[118 146  76  77 149 134  78 154] : J
[166 113 108 126 167 108 102 150] : U
[169 172 167 115 119 169 104 105] : G
[167  91  92  96  94  95 153  74] : N
[152 113 108  77 167 108 102  97] : K
after: [115]
[119]
after: [95]
[153]
after: [92]
[96]
after: [172]
[167]
after: [96]
[94]

[ 96 113 134 110  82 153  62 152 139] -> Y
[142 140 133 113 104 181 110 153 118] -> E
[ 96 113 134 110  82 153 127 128 156] -> W
[156 128  96 118 110 112 120  99 109] -> T
[154 140 133 113 104 170  59 150 126] -> V
which: [154 140 133 113 104 170  59 150 126]
V
after: [59]
[150]
after: [150]
[126]
after: [99]
[109]

[139 156 117 126 133 149 128 116 108 164]  A
[120 173 129  69 172 192 123 111  98 156]  C
[107 120 153 154 148 126 128 132  82 114]  F
[ 92 165  96 140 125 119 114 148 124 153]  D
[125 126 148 165 136 114 150 151 121 140]  X
[107 120 153 144 148 130 143 174 120 125]  R
after: [139]
[156]
after: [173]
[129]

[131 137 112 141] : B
[116 111 184  68] : Z
[129 178 142  94] : L
[135 143 112 138] : P
[131 140 137 136] : H
[137 132 112 142] : Q
after: [143]
[112]
after: [116]
[111]
which: [131 137 112 141]
B
after: [140]
[137]
after: [132]
[112]

[117 121 128 133 158 154  98 159 132 175  95 115 138 123 155 124 108 154
 159 153 146 115  91 150 114  95 165 105 158 138 133] : zopur
[109 123 139 140 191 154 113  70 153 142  96 101  84 106 126 103 107 145
 182  77  77 110 119  76 183 101 161 134 157  81 139] : karav
[ 65 157 165 171 157 167 148 109 107 165  92  62 102  72  83 153  65 189
 152 110 107  75 154 106 103 151 164 165 165 108 168] : zunus
after: [142]
[96]
after: [146]
[115]
after: [96]
[101]
after: [151]
[164]
after: [91]
[150]
after: [182]
[77]

[ 91 106 114 131 109 132] = Zolo
[107  76 114 138 127 113] = Sero
[110 131 137 119 110 133] = mobi
[127 164 117 109 116 122] = galum
[118 108 132 134 126 133] = livi
[ 90 115 115 124 104 130] = mebag
[130 129 107 126 130 110] = mateb
after: [138]
[127]
after: [129]
[107]
after: [124]
[104]
after: [76]
[114]
which: [118 108 132 134 126 133]
livi

[139  92 118  89 143] = reri
[166 184 177 159  92] = miguz
[ 93 184  85 137  91] = kome
[118 179 119 143 126] = Bol
[134  85 184 148 117] = nezi
[ 79 105 157 150 111] = Mot
after: [177]
[159]
after: [159]
[92]
after: [134]
[85]
after: [93]
[184]

[131 138 117 166 127 119 112 119 114 120  94 128 153 126 137 155 127 136
 122 134 114 156 142 128 107 100 130 111 126 138 112 112 127 141 134 150
 125  97 152 125 126 131 128 128 112 112 109 146 162 120 144  93 119 149
 117 139 130 114 127 139] -> nimab
[131 138 117 166 127 119 112 119 114 120  94 128 153 126 124 109 127 136
 122 134 114 156 142 128 107 100 130 111 126 138 112 112 127 141 134 150
 125  97 152 125 126 131 129 128 112 112 109 146 162 115 144  93 119 149
 138 139 130 114 137 112] -> fene
[131 138 117 166 113 119 112 119 114 134  94 128 153 126 124 155 127 136
 122 134 114 156 142 128 107 100 130 111 126 138 163 120 142 132 126 136
 136 101 113 144 128 135 129 119 108  89 126 154 135 114 102 136 134 140
 139 115 128 146 137 134] -> zose
[131 138 117 166 127 119 112 119 114 134  94 128 153 126 124 155 127 136
 122 134 114 156 142 128 107 127 130 111 126 138 112 112 127 141 134 150
 125  97 152 125 126 117 128 128 112 112 109 146 162 120 144  93 119 149
 117 139 130 114 127 123] -> Timog
[141 135 117 144 125 116 104 111 125 123  98 142 142 104 147 162 129 152
 119 137 130 137 142 129  88 110 126 128 141 123  95 111 129 129 127 137
 153 106 137 150 131 137 128 120 109 140 109 147 135 137 161  97 135 129
 121 139 122 119 138 141] -> dek
after: [95]
[111]
which: [131 138 117 166 127 119 112 119 114 120  94 128 153 126 124 109 127 136
 122 134 114 156 142 128 107 100 130 111 126 138 112 112 127 141 134 150
 125  97 152 125 126 131 129 128 112 112 109 146 162 115 144  93 119 149
 138 139 130 114 137 112]
fene
which: [131 138 117 166 127 119 112 119 114 134  94 128 153 126 124 155 127 136
 122 134 114 156 142 128 107 127 130 111 126 138 112 112 127 141 134 150
 125  97 152 125 126 117 128 128 112 112 109 146 162 120 144  93 119 149
 117 139 130 114 127 123]
Timog
which: [131 138 117 166 127 119 112 119 114 120  94 128 153 126 137 155 127 136
 122 134 114 156 142 128 107 100 130 111 126 138 112 112 127 141 134 150
 125  97 152 125 126 131 128 128 112 112 109 146 162 120 144  93 119 149
 117 139 130 114 127 139]
nimab
which: [131 138 117 166 113 119 112 119 114 134  94 128 153 126 124 155 127 136
 122 134 114 156 142 128 107 100 130 111 126 138 163 120 142 132 126 136
 136 101 113 144 128 135 129 119 108  89 126 154 135 114 102 136 134 140
 139 115 128 146 137 134]
zose
after: [121]
[139]

[112 120 121 120 123 107 141 111 148 108 122 127 174 155 113 137 119 126
 124 148 118 130 141 127  99 118 126 128 166 151 108  87 155 135 119 128
 161 126 120 124  95 135 133]  Bimod
[131 128 154 126 119 118 125 145 139 115 143 138 122 128 114 131 131 123
 141 129 141 130 116 129 132 117 149 135 124 116 136 140 125 154 139 136
 120 126 139 133 132 128 127]  gevit
[112 120 121 120 123 107 141 111 148 108 155 127 174 155 133 137 119 126
 124 148 118 130 141 127  99 118 126 128 166 151 108  87 155 121 119 128
 161 126 120 124  95 135 133]  Silun
[115 126 112  97 128 112 143 103 109 144 131 122 117 132 146 135 147 111
 128 119 111 134 148 119 108 140 129 100 128 140 113 111 132  95 121 130
 167 132 132  86 112 129 123]  Zan
[132 129 159 124 109 125 118 144 128 108 145 139 119 127 116 142 131 117
 145 133 144 130 115 120 128 121 149 135 132 121 128 138 132 153 139 137
 126 125 138 130 135 122 139]  rul
[143 135 151 131 115 148 109 146 104 129 140 134  89 107 121 137 135 120
 142 119 144 127 113 118 146 135 137 131 109 112 136 160 117 142 139 133
 110 127 137 129 156 115 139]  mup
[121 124 105 145 133 135 130 113 142 117 105 121 174 145 135 127 105 143
 112 147 119 123 137 132 116 125 103 138 160 149 115  97 148 117 114 118
 135 125 108 148 112 132 135]  Vusib
[118 125 152 102  91 116 123 118 110  98 143 134 136 141 134 167 134  98
 148 145 132 134 133 101  96 127 144 121 166 149  98 103 160 128 129 138
 177 124 132 101 111 118 158]  pado
[114 125  93 105 141 117 147  97 112 154 120 115 126 132 151 114 142 121
 117 118 103 131 153 126 111 143 115 100 125 143 115 107 129  84 114 123
 162 134 125  91 109 133 117]  Fup
[133 129 120 147 120 140 113 124 116 119 112 124 143 127 133 138 111 134
 122 140 130 122 127 120 128 134 107 140 149 141 117 120 143 123 121 122
 125 124 112 146 135 119 150]  Mani
which: [143 135 151 131 115 148 109 146 104 129 140 134  89 107 121 137 135 120
 142 119 144 127 113 118 146 135 137 131 109 112 136 160 117 142 139 133
 110 127 137 129 156 115 139]
mup
which: [112 120 121 120 123 107 141 111 148 108 122 127 174 155 113 137 119 126
 124 148 118 130 141 127  99 118 126 128 166 151 108  87 155 135 119 128
 161 126 120 124  95 135 133]
Bimod
which: [114 125  93 105 141 117 147  97 112 154 120 115 126 132 151 114 142 121
 117 118 103 131 153 126 111 143 115 100 125 143 115 107 129  84 114 123
 162 134 125  91 109 133 117]
Fup
which: [121 124 105 145 133 135 130 113 142 117 105 121 174 145 135 127 105 143
 112 147 119 123 137 132 116 125 103 138 160 149 115  97 148 117 114 118
 135 125 108 148 112 132 135]
Vusib
which: [118 125 152 102  91 116 123 118 110  98 143 134 136 141 134 167 134  98
 148 145 132 134 133 101  96 127 144 121 166 149  98 103 160 128 129 138
 177 124 132 101 111 118 158]
pado
which: [131 128 154 126 119 118 125 145 139 115 143 138 122 128 114 131 131 123
 141 129 141 130 116 129 132 117 149 135 124 116 136 140 125 154 139 136
 120 126 139 133 132 128 127]
gevit

[127 127 128 130 129 130 127 128 128 128 125] -> vasuk
[130 127 130 127 129 129 128 129 127 124 129] -> lun
[128 126 128 128 127 129 126 126 128 129 129] -> panok
[130 127 130 127 129 129 128 129 127 128 129] -> Kureg
[171  96 120 130 171 120  95 106 111 144 156] -> Rebup
[126 115  78 106 123 138 120 124 129 101  87] -> Zuze
[133 140 122 132 107 109  99 147 121 122 145] -> Belid
[147 141 125 144 115 125 127 144 109 128 132] -> Falid
after: [138]
[120]
after: [141]
[125]

[119 148 120  99 105  97] : Pasa
[136  91 113 141  97  90] : lani
[ 95 127  94  93 114 141] : Deta
[111 155 152 117 140 153] : toru
[107 124  81  96 145 156] : Zumu
after: [119]
[148]
after: [105]
[97]
after: [136]
[91]
after: [99]
[105]

[158 159 100 117 167 164] = rava
[109 107 173 128 102  99] = podon
[125 123 158 127 108 123] = vomu
after: [159]
[100]
after: [125]
[123]
after: [100]
[117]
after: [107]
[173]
after: [108]
[123]
after: [127]
[108]

[170 151 140 163 119  97] = seput
[ 83 152 140  98  98 141] = gos
[ 88 111 162 140 139 141] = senon
[ 83 152 140 151  98 129] = naloz
which: [170 151 140 163 119  97]
seput
which: [ 83 152 140  98  98 141]
gos
after: [88]
[111]
after: [163]
[119]

[135 145 134 135 158 135 121  95 157 123 113 132 109 131 148 125 139 130]  pekip
[119 127 140 143 162 155 115 131 143 160 110 116 123 121 127 122 116 155]  toz
[106 112 152 155 159 159 136 120 131 156 132 102 112 108 114 111 104 162]  godi
[135 145 134 135 158 135 121  95 157 123 113 132 109 131  96 107  85 176]  gapov
[177 175 103 102 114 105  98 156 113 116 100 182 160 157 173 166 179  99]  ral
after: [139]
[130]
after: [108]
[114]
after: [125]
[139]

[164 161 126  95 165 155 122] = Valur
[ 96 106 150 104  94 111 142] = rizu
[162 184  99 174 165 185  97] = Selov
after: [96]
[106]
after: [150]
[104]
after: [184]
[99]

[104  85 118 109 154  75 117 179] : Dop
[182 130 133  69 134 145 126 127] : tosa
[182 162 140  69 134 145 126  79] : vabi
after: [133]
[69]
after: [117]
[179]

[106 131 102 165 134 130 162 123 112 110 136 134 119] = fid
[190 157 106 191 109 149 156 123 129 110 136  90  72] = potop
[106 131 102 165 134 135 163 127 129  96 136 110 119] = Pupud
after: [163]
[127]
after: [157]
[106]
after: [191]
[109]
after: [162]
[123]

[121 121 126 146 119 106 105 122 120 113 144 127 116] : nemut
[119 120 125 149 124 101 103  70 120 113 146 125 112] : vabu
[121 121 126 146 115 105 104 148 120 113 145 125 115] : bota
after: [104]
[148]
after: [149]
[124]
after: [122]
[120]
after: [145]
[125]
after: [124]
[101]

[190 128 128 106 128] -> leden
[128 105 137 128 118] -> rilu
[128  85 195 115 142] -> Mulu
[184 105 137 129 118] -> vurol
[145 131 159  80 114] -> lipu
[169  83  82 155 131] -> gefel
after: [83]
[82]
after: [145]
[131]
after: [85]
[195]
after: [82]
[155]
after: [159]
[80]
after: [129]
[118]

[130 164 129 145] = gesul
[173 164 129 174] = Gelan
[163 164 130 140] = Kibup
which: [173 164 129 174]
Gelan
which: [130 164 129 145]
gesul
after: [163]
[164]
after: [173]
[164]

[134 138 126 135 135] : Dopad
[155 130 137 136 109] : bigi
[151 128 148 139 184] : vup
[117 129 125 133  86] : sof
[123 129 134 115 124] : vomo
[130 129 107 116 148] : rorik
[127 115 126 128 128] : Nub
[132 125 124 137 138] : sig
[111 129 128 122 114] : Rosuz
after: [117]
[129]
after: [151]
[128]
after: [122]
[114]
after: [139]
[184]
after: [136]
[109]
after: [116]
[148]

[122 123 134 131 107 155 146 143 108 149 148 147 147 146 145 129 134 153
 150 146 103 151 136 109 136 107 133]  vud
[111 110 118 112 106 151 153 120 108 171 154 164 164 159 169 107 119 152
 152 166 102 153 149 108 115 102 113]  Gat
[154 153 133 141 162 103 125 122 161 112 107 113 120 115 119 143 133 103
 107 116 170 104 134 160 133 166 137]  zaku
[104 103 123 105  98 138 165 109  97 181 149 171 177 162 181  97 122 142
 143 177  96 145 166  96 110  97 106]  Lagop
[145 143 111 134 155 144 115 130 162 126 135 126 120 130 127 139 115 140
 140 124 155 138 115 169 127 148 131]  pozud
[122 118  78 100 149 154 125  96 160 168 156 159 150 158 169 101  83 152
 155 160 148 154 128 158  91 121 138]  fuso
[128 128 137 124 124 114 151 117 120 146 124 142 152 137 150 120 135 116
 119 147 128 119 157 120 125 129 124]  zul
[134 132 103 129 139 170 118 137 145 141 155 140 128 144 137 133 108 164
 162 136 134 161 109 149 124 127 127]  roz
[122 118  78 100 149 154 125  96 160 168 156 159 150 158 169 101  83 152
 155 160 144 154 128 115  91 131  97]  pesu
which: [134 132 103 129 139 170 118 137 145 141 155 140 128 144 137 133 108 164
 162 136 134 161 109 149 124 127 127]
roz
which: [145 143 111 134 155 144 115 130 162 126 135 126 120 130 127 139 115 140
 140 124 155 138 115 169 127 148 131]
pozud
which: [122 118  78 100 149 154 125  96 160 168 156 159 150 158 169 101  83 152
 155 160 144 154 128 115  91 131  97]
pesu

[135 180 138 108  78 179]  tira
[130  98 117 148 149 130]  budak
[113 143 121  92 140 171]  mon
[180 127 173 182 153  90]  Kuf
[157 145 157 145 138  99]  tukeg
after: [98]
[117]
after: [121]
[92]
after: [140]
[171]

[112 151 128  86] -> Vodi
[129 105 106 159] -> Tutok
[ 88  94 124 125] -> ruk
[127 127  95 133] -> Niv
[180  81 133 114] -> mem
[111  98 150 164] -> nom
after: [98]
[150]
after: [95]
[133]
after: [105]
[106]
after: [111]
[98]
after: [128]
[86]

[112 130 126 113  99 127 131 122 148 128 161 120 133 129] -> tedek
[143 126 133  94 111 139 131  97 156 123 124 132 119 125] -> Nolu
[128 129 130 121 126 127 127 126 139 130 144 122 127 125] -> peg
[153 126 121 149 115 110 118 110 153 129  93 117 118 129] -> zafed
[131 127 126 137 107 130 130 132 127 132 142 120 130 124] -> Mov
[116 125 131 118 139 134 127 142 109 133 134 137 130 129] -> Busut
[ 97 126 128 110 175 128 129 162 183 128 119 130 125 128] -> Daruz
[131 128 129 119 110 129 129 108 152 129 130 130 128 133] -> fub
after: [111]
[139]
after: [161]
[120]
which: [112 130 126 113  99 127 131 122 148 128 161 120 133 129]
tedek
after: [94]
[111]
which: [116 125 131 118 139 134 127 142 109 133 134 137 130 129]
Busut

[103 115 113 162 111 111 143 155 154  90 125 125 144 151 119 109 142 136
 111 149 131 129 124 103  78]  latog
[144  86 112 138 140 110 137 135 119 105 128  99 158 131 169  84 138  95
 125 156 110 139  79 111  94]  Kimo
[123  84 122 153 134 118  88 153 127 113 110 105 157  87  89  89 133  99
 128 139 126 147 110 102 132]  rozud
[142 124 116 159 116 105 144 136 156 137 133 134 156 112 143 113 163 135
 110 161 110 120  96 162  77]  sanim
[124 119 127 165 135 106 139 148 158 131 129 134 141 125 119 116 141 128
 121 153 129 146 126 124 111]  rika
[123  84 122 153 134 118  88 153 127 113 110 105 157 123 151  89 133  99
 128 139 126 147 110 102 132]  bod
[108 111 130 138 132 105 137 154 137 125 116  97 163 149 153 101 135 119
 142 140 140 162 135 100  98]  Seted
after: [159]
[116]
after: [130]
[138]
after: [87]
[89]
after: [161]
[110]

[158 149 133 106 119 156  93 180  69  92 140 142 122 128 144 147 155 155
 183 151 114  69 126 150 109 168 100 116 150 175 137 130  85 122 115  79
 161 136] = gaz
[140 155 150  69 116 128 109 151 155 183 137 115 106 142 151 122 130 165
 135 119  85 136 188 122 175 144  69  92 147 125 100 114 180  93  79 126
 133 188] = Runuf
[161 158 149 115 122 168 114 136  79  69 133 151 142 144 150 128 140 126
 155 147 100  93  92 155  85 158 122 106 156 180 150 137  69 130 119 116
 159 109] = depus
[150 144 128 114 122 158  79 183  85 109 147 137 130 140 133 155 151 180
 175 150 116  69 136 142 126 161 106 157 149 188 122 119  92 115 100  69
 156 155] = funuk
[168 156 150 122 137 159 106 126  93  69 144 155 150 149 158 133 128 109
 136 140 115 116  85 147  69 148 119 100 161 155 151 142  79 122 130 114
 158  92] = mazan
[147 151 142  85  93 140 126 135 180 175 122 100 114 137 150 130 119 151
 125 122  92 155 188 115 188 133  69 109 155 112 106 116 183  79  69 136
 128 165] = muro
[149 133 140 116 115 150  69 175  92 126 155 122 119 147 128 151 150 183
 188 142  93  85 155 137 136 156 114  79 144 188 130 122 109 100 106  69
 158 180] = fam
[156 150 144 100 130 161 116 155  69  85 128 150 137 133 149 140 147 136
 180 155 106  79 109 151  92 159 115 114 158 183 142 122  69 119 122  93
 168 126] = suvu
[159 161 158 119 142 158 100 109 116  79 149 147 151 150 156 144 133  92
 126 128 122 114  69 140  69 133 130 115 168 136 155 150  93 137 122 106
 148  85] = dero
[133 140 155  79 106  99  85 188 126 155 150 119 115 151 147 142 137 188
 165 122  69 109 183 130 180 150  93  69 128 151 122 100 136 114 116  92
 149 175] = fel
[128 147 151  69 114 133  92 165 136 180 142 122 100 150 155 137 122 188
 151 130  69 126 175 119 183 149  79  85 140 135 115 106 155 116  93 109
 144 188] = bapig
[144 128 147  93 100 149  69 188 109 136 151 130 122 155 140 150 142 175
 188 137  79  92 180 122 155 158 116  69 133 165 119 115 126 106 114  85
 150 183] = kat
which: [168 156 150 122 137 159 106 126  93  69 144 155 150 149 158 133 128 109
 136 140 115 116  85 147  69 148 119 100 161 155 151 142  79 122 130 114
 158  92]
mazan
which: [150 144 128 114 122 158  79 183  85 109 147 137 130 140 133 155 151 180
 175 150 116  69 136 142 126 161 106 157 149 188 122 119  92 115 100  69
 156 155]
funuk
which: [161 158 149 115 122 168 114 136  79  69 133 151 142 144 150 128 140 126
 155 147 100  93  92 155  85 158 122 106 156 180 150 137  69 130 119 116
 159 109]
depus

